A single turn carries every row of the set below to another of its rows. Some are shown first; where does it send the rows asked next?
Q_938: [93,5,90,34,-31,-19,-85,-56,-16,60,-61,-20,163,47,-187,203,-131,176,-84,-187,-46,135,-249,191,83,261,-124,165,24,-218,44,202,-10,-192,182,112,-139,23,198,-118,66,-201,136,-70]
Q_389: [-221,89,-57,37,-23,47,400,93,102,-76,-139,57,-78,8,-110,-32,-93,193,-74,-220,105,-14,-128,16,-91,-14,-22,253,176,-147,20,109,-180,-52,216,-29,34,-134,29,13,239,92,79,-47]
Q_80: [-118,82,-64,42,-44,-92,213,95,94,-1,58,81,-181,-39,-35,77,-146,237,-198,-56,206,52,-237,226,154,33,61,157,152,-220,14,188,14,-192,259,38,19,-3,-66,-172,204,109,67,-5]
Q_710: [4,-93,-145,232,-86,-55,105,4,126,1,253,-67,-16,161,-98,62,-206,29,-119,-145,49,115,-283,221,135,134,-31,80,37,-62,-155,24,37,-220,50,139,-67,129,276,-99,30,146,-41,94]
Q_994: [-226,21,131,63,-73,14,208,-275,49,139,19,127,-75,-52,-70,234,-294,12,-203,-131,-114,137,-66,46,265,131,148,-71,68,-87,-152,166,-98,-35,81,93,-45,-74,279,-68,42,-19,25,79]
Q_357: [-38,-189,-104,179,-114,-80,110,46,177,28,145,1,72,204,-13,16,-139,-10,-60,-144,-33,99,-236,215,109,23,6,187,66,-131,-268,-30,147,-203,-10,163,-66,81,275,-132,67,126,-90,17]
Q_100: [-68,-98,-97,239,-80,99,226,29,93,-32,55,-83,95,187,-139,-35,-133,-58,-17,-310,-28,70,-146,54,-98,40,-77,164,82,-15,-194,-52,-105,-63,-9,78,-33,-18,321,64,56,153,-29,25]
Q_896: [29,-136,-201,-298,14,143,88,-221,257,-3,-155,-46,-264,231,155,-163,-78,21,-12,103,-136,-46,180,-20,247,6,-50,128,14,48,13,-55,-7,-82,35,-51,-44,44,-4,-23,125,-293,6,24]
Q_564: [-191,-19,-22,19,-48,-126,226,124,143,37,-62,127,-82,24,58,22,-76,199,-109,-65,117,24,-199,179,122,-106,80,277,171,-290,-111,150,135,-198,188,52,23,-51,-68,-180,239,64,8,-81]
Q_870: [105,-190,-107,-287,-6,67,73,-113,312,-20,-171,-56,-212,256,176,-139,-43,-5,-47,44,-191,-58,208,-77,191,-71,-82,45,58,137,75,11,-61,-31,27,-67,-73,104,-22,-42,110,-210,71,27]
Q_482: [-260,-14,-16,17,-39,-45,359,120,160,4,-180,109,-13,54,9,-51,-43,160,-37,-177,58,-18,-119,53,-46,-122,31,342,190,-241,-105,100,10,-113,179,4,40,-129,-14,-89,262,53,28,-108]
Q_219: [68,-111,-195,-329,78,75,24,-149,205,34,1,-66,-299,229,156,-84,-24,15,-34,42,-113,37,114,-27,260,-65,-34,74,59,109,47,-13,28,-189,5,-28,-72,120,-96,-119,108,-273,72,123]
Q_590: [143,-146,-114,-263,-13,140,67,-97,261,-25,-154,-67,-233,199,138,-126,-62,-25,-74,18,-139,-46,215,-69,184,-40,-101,-22,58,167,106,36,-126,15,43,-73,-78,85,-17,10,69,-159,94,36]
Q_939: [-324,-81,151,42,-60,-46,271,-289,123,158,-75,152,0,33,18,176,-226,21,-120,-144,-218,99,-59,-17,221,28,170,49,80,-121,-244,132,-11,-66,38,108,-54,-89,293,-91,110,-94,-28,19]
Q_439: [94,-94,-199,-375,15,198,67,-80,203,9,-122,-29,-264,213,113,-123,-12,-33,-18,-30,-146,18,190,-46,147,-72,-53,77,116,142,51,-68,-91,-39,-6,-32,-55,18,-38,-34,90,-214,94,72]
Q_371: [0,59,78,-16,0,-108,52,116,135,79,-102,248,-14,205,-27,-208,-63,-60,142,-113,-21,-78,-128,44,-78,125,-119,137,112,-103,269,252,-49,-79,-92,57,65,-32,299,26,167,54,14,79]
Q_264: [43,-65,117,-7,-40,-63,-82,-37,29,84,-132,22,219,88,-117,175,-79,163,-48,-172,-101,125,-227,199,88,185,-86,230,28,-273,-37,177,86,-194,148,130,-137,12,199,-161,84,-234,99,-130]
Q_605: [-315,-54,135,22,-80,24,326,-270,121,115,-103,147,8,31,-30,161,-241,13,-127,-188,-219,97,-20,-45,145,87,139,37,90,-88,-190,104,-109,6,47,95,-49,-125,348,-35,91,-53,1,28]
Q_111: [66,31,96,44,-20,55,-12,-51,-32,24,-122,-44,199,52,-235,171,-110,160,-62,-249,-60,125,-207,117,-15,271,-154,166,36,-173,60,176,-116,-136,177,77,-141,-19,235,-39,69,-193,156,-68]
Q_833: [56,109,69,3,3,-102,20,102,98,80,-28,235,-59,160,-69,-161,-97,-49,96,-90,43,-52,-146,74,-25,192,-115,73,102,-81,323,270,-78,-93,-56,51,68,-21,290,21,140,88,33,118]
Q_88: [-161,15,-70,-70,56,-90,86,111,16,40,-73,-4,80,-163,-74,90,-111,-12,5,-180,-136,-61,-204,232,124,156,-22,141,273,24,-294,271,-73,-173,192,254,57,-101,99,-155,47,4,222,-44]
Q_17: [-167,23,-106,-101,47,-91,139,105,58,27,-67,8,77,-138,-98,100,-133,39,-3,-178,-146,-62,-212,245,117,232,-40,140,278,39,-241,242,-122,-163,211,260,48,-99,168,-167,41,8,229,-33]
Q_687: [103,-201,-102,-245,35,8,30,-143,287,19,-105,-57,-221,238,216,-126,-52,6,-59,78,-157,-59,164,-62,261,-88,-73,13,39,123,60,53,5,-116,30,-68,-79,160,-58,-74,113,-222,51,44]
Q_946: [-244,16,-69,-25,123,-116,167,55,26,19,-76,-39,103,-100,-73,57,-96,32,46,-213,-179,-94,-222,136,66,165,-81,177,255,56,-259,261,-115,-230,187,229,65,-79,121,-115,92,-53,232,-14]
Q_533: [16,-23,115,19,-23,62,19,-33,-2,29,-220,-26,268,89,-198,118,-62,126,-5,-290,-116,96,-170,64,-88,196,-153,242,47,-194,-3,142,-88,-99,139,82,-116,-70,247,-38,87,-206,131,-137]
Q_486: [-14,-37,-123,266,-56,64,174,-6,67,-49,201,-113,9,141,-171,22,-197,-9,-99,-238,46,100,-221,110,3,142,-77,78,44,8,-120,-11,-125,-138,50,87,-55,75,302,24,51,167,-8,97]
Q_56: [-223,18,-41,-28,107,-99,100,79,-9,54,-70,-36,105,-137,-67,62,-78,-19,40,-211,-148,-79,-214,166,89,121,-43,162,257,28,-311,272,-67,-211,166,229,67,-96,76,-124,76,-27,231,-37]
Q_980: [126,-48,-186,-327,51,230,22,-101,130,4,-55,-82,-305,166,65,-96,-44,-47,-47,-38,-70,41,182,-48,170,-55,-69,25,89,176,72,-20,-109,-60,13,-61,-47,40,-93,-24,66,-189,129,103]
Q_464: [-272,-26,149,70,-61,-47,196,-288,67,172,9,147,-48,-18,1,214,-258,15,-167,-111,-157,137,-85,38,290,70,177,-16,58,-131,-208,167,14,-95,61,112,-51,-46,259,-118,84,-61,-14,53]
Q_40: [-82,-191,-88,177,-117,7,187,71,166,13,13,-12,144,224,-32,-50,-87,-59,8,-240,-83,55,-152,121,-39,-33,-18,241,88,-113,-298,-74,51,-106,-30,125,-52,-6,305,-30,75,141,-76,-24]
Q_175: [67,104,72,18,11,-160,-49,96,89,105,23,236,-80,167,-28,-138,-106,-45,67,-44,57,-38,-194,122,56,168,-93,51,89,-119,295,306,12,-148,-54,68,77,23,251,-37,146,78,16,129]
Q_25: [84,-101,-207,-316,-14,236,73,-176,214,-11,-175,-35,-286,181,114,-169,-94,-20,-31,76,-101,-24,217,8,230,30,-48,84,19,79,41,-68,-81,-2,54,-51,-38,-1,7,20,88,-241,50,29]
Q_180: [103,-37,-179,-262,9,255,7,-191,129,6,-109,-76,-307,139,83,-141,-119,-61,-67,83,-33,-10,207,14,244,17,-46,11,7,93,41,-8,-67,-19,45,-73,-33,16,-55,31,78,-215,56,49]
Q_342: [-212,11,-108,-65,90,-102,185,61,77,-3,-57,-25,74,-99,-101,76,-126,72,23,-194,-172,-82,-230,181,89,245,-76,168,270,60,-225,239,-153,-202,211,246,34,-73,179,-138,81,-37,239,-17]
Q_881: [26,34,88,-1,5,-213,-38,93,127,131,-17,275,-42,205,29,-161,-71,-43,118,-29,17,-55,-197,121,61,108,-74,122,99,-163,229,289,95,-184,-76,77,72,27,233,-75,166,42,-20,102]
Q_703: [82,-56,-164,-223,60,180,-32,-243,118,27,-61,-95,-322,147,120,-131,-93,-39,-68,106,-24,-19,169,4,286,-4,-32,15,-14,62,28,26,1,-113,39,-87,-33,76,-102,3,96,-270,39,62]
Q_653: [9,-88,131,-12,-38,-11,-24,-18,33,76,-216,17,281,117,-133,121,-45,134,8,-237,-139,102,-172,115,-13,138,-115,281,56,-259,-73,143,38,-139,122,116,-135,-52,227,-96,109,-230,96,-157]
Q_585: [-9,14,91,-19,2,-172,23,109,152,124,-88,277,9,228,33,-204,-45,-57,158,-76,-35,-80,-158,56,-19,78,-89,168,111,-164,212,248,53,-132,-100,77,60,-13,285,-39,175,41,-8,63]
Q_627: [49,-137,-214,-394,35,114,64,-107,253,23,-91,-9,-258,247,156,-126,-7,5,-5,24,-169,24,151,-37,199,-79,-39,120,90,111,13,-61,-4,-117,-11,-14,-58,72,-49,-105,112,-258,74,70]
Q_411: [-249,21,118,39,-96,63,289,-257,75,105,-52,126,-61,-21,-91,193,-282,10,-169,-178,-153,115,-38,-15,174,143,137,-31,84,-48,-140,126,-167,19,81,89,-45,-114,343,-18,56,-11,35,50]
Q_658: [23,-120,-183,-239,61,108,24,-258,195,24,-88,-84,-284,210,158,-146,-71,22,-27,129,-92,-33,136,-23,289,-4,-36,80,-12,48,15,-1,27,-157,28,-78,-37,90,-63,-20,135,-307,9,53]
Q_136: [-135,160,-80,53,-32,19,318,87,76,-75,7,31,-180,-64,-144,51,-167,229,-185,-143,203,40,-185,118,28,93,-21,148,154,-123,87,164,-164,-104,277,-9,25,-57,0,-49,205,127,106,15]
Q_362: [142,-150,-87,-212,48,48,-33,-148,225,18,-51,-95,-272,183,168,-97,-71,-15,-107,79,-89,-36,154,-44,283,-63,-78,-46,23,140,78,87,-20,-110,34,-71,-70,167,-105,-55,79,-203,68,73]
Q_809: [183,-111,-98,-221,8,130,-4,-126,206,-8,-78,-96,-274,162,124,-93,-91,-37,-123,43,-77,-30,188,-40,237,-33,-96,-65,45,174,107,78,-99,-37,48,-86,-70,120,-74,0,59,-158,108,71]
Q_579: [117,-68,-182,-303,87,151,-7,-153,126,33,22,-99,-328,171,102,-82,-47,-12,-71,21,-52,47,113,-34,239,-51,-53,7,55,151,81,7,-44,-158,8,-52,-59,105,-130,-62,86,-220,98,145]

Q_938 -> Q_111
Q_658 -> Q_703
Q_627 -> Q_219
And these:
Q_482 -> Q_564
Q_881 -> Q_175
Q_939 -> Q_464
Q_56 -> Q_88
Q_809 -> Q_590
Q_40 -> Q_357

